In the rows, zero is written as 128.
Rotation paths and how fast each direction turns (degrees each step)
Each turn is a multiple of 5 degrees from 10 to 175, or 0.
Each row of a path follows its step; steps can be skipped.
Rotation 1:
step 0: [126 114 120 129 132 119 126 135 127 128 126 132 120 136 131 127 125 113
 121 126 114 128 129 128 140 127 126 136 120 131 126 118 132 131 145 123
 119 122 136 134 121 126 118 132 125 127 127 129 119 134 125 141 124]
step 1: [119 132 124 143 119 118 130 118 123 131 137 124 126 121 132 130 126 127
 129 124 133 139 134 137 128 143 139 133 118 120 124 122 130 121 126 125
 123 134 122 123 134 123 127 119 129 117 139 125 127 127 124 138 136]
step 2: [127 119 124 118 130 133 135 139 124 128 125 124 125 124 115 127 141 134
 141 117 125 123 132 134 129 122 130 137 127 131 132 125 118 128 130 121
 120 135 112 129 143 121 135 137 128 121 129 129 132 130 136 139 122]
step 3: [128 129 136 128 128 127 128 115 119 136 118 118 127 123 127 126 131 129
 127 132 117 134 124 131 131 125 128 133 131 131 129 139 127 129 134 122
 130 127 127 132 125 131 120 121 152 124 109 120 120 131 129 141 132]
step 4: [129 129 128 131 134 119 130 130 133 130 129 134 141 133 135 121 142 132
 125 132 137 126 112 131 135 131 128 145 117 131 121 142 137 130 129 111
 126 130 124 121 127 117 126 124 121 127 130 129 125 136 124 128 125]
step 5: [127 114 126 126 125 122 132 126 111 128 123 125 129 130 130 122 131 113
 126 135 127 116 144 130 125 126 132 118 127 121 131 129 127 125 124 118
 124 132 131 127 127 123 117 130 125 132 138 140 127 137 122 144 129]
step 6: [122 129 138 128 120 134 128 123 126 121 125 119 117 131 134 115 143 136
 129 128 119 141 130 136 144 130 131 128 117 125 126 118 133 128 122 131
 125 135 124 122 134 128 125 121 136 121 133 132 140 131 124 123 129]
step 7: [138 130 135 120 130 128 128 133 124 126 131 124 132 133 107 127 135 119
 144 125 127 126 123 120 136 131 121 133 123 130 118 127 130 125 121 122
 121 131 127 129 124 132 136 136 139 117 134 125 112 131 129 135 126]
step 8: [132 126 126 130 128 130 131 121 122 128 130 116 137 123 134 132 117 134
 127 131 128 121 130 126 131 119 130 133 119 126 138 135 134 123 130 108
 127 122 129 132 136 141 120 118 137 112 124 132 126 128 118 124 121]
step 9: [135 126 125 121 129 130 136 133 128 124 117 137 125 129 126 131 125 132
 130 136 126 128 131 128 139 132 135 145 113 134 122 122 137 128 139 121
 135 133 125 137 118 120 121 132 119 130 130 129 135 138 119 131 139]
step 10: [126 135 122 134 133 124 127 119 116 120 127 120 131 131 136 131 129 125
 124 129 128 129 132 125 118 138 124 128 127 117 117 120 116 112 120 125
 132 141 119 127 121 128 130 130 138 123 134 130 134 142 125 139 125]
step 11: [124 126 129 127 127 144 117 144 126 118 130 117 131 129 130 112 137 132
 138 132 117 123 134 133 126 125 128 137 123 128 122 127 123 135 128 119
 127 130 121 121 135 135 126 125 124 123 125 113 134 128 129 128 125]
[128 127 126 131 128 128 126 125 129 129 131 125 131 128 129 128 129 133
 123 127 129 127 127 130 127 128 126 129 128 130 128 126 129 127 126 129
 127 127 125 128 129 129 126 127 131 127 129 132 131 127 129 127 128]
160
[127 129 126 127 129 127 128 127 121 128 128 127 127 129 131 128 128 129
 127 127 128 127 128 130 126 129 125 126 129 127 129 126 127 128 129 129
 125 126 129 131 130 131 127 128 129 128 125 128 124 131 128 126 129]
145
[129 129 125 129 131 127 127 128 127 126 130 128 127 125 130 129 129 132
 129 127 127 128 127 130 126 129 130 129 127 129 127 130 125 127 131 126
 131 130 128 130 128 129 128 130 127 130 126 124 130 127 129 133 129]
45
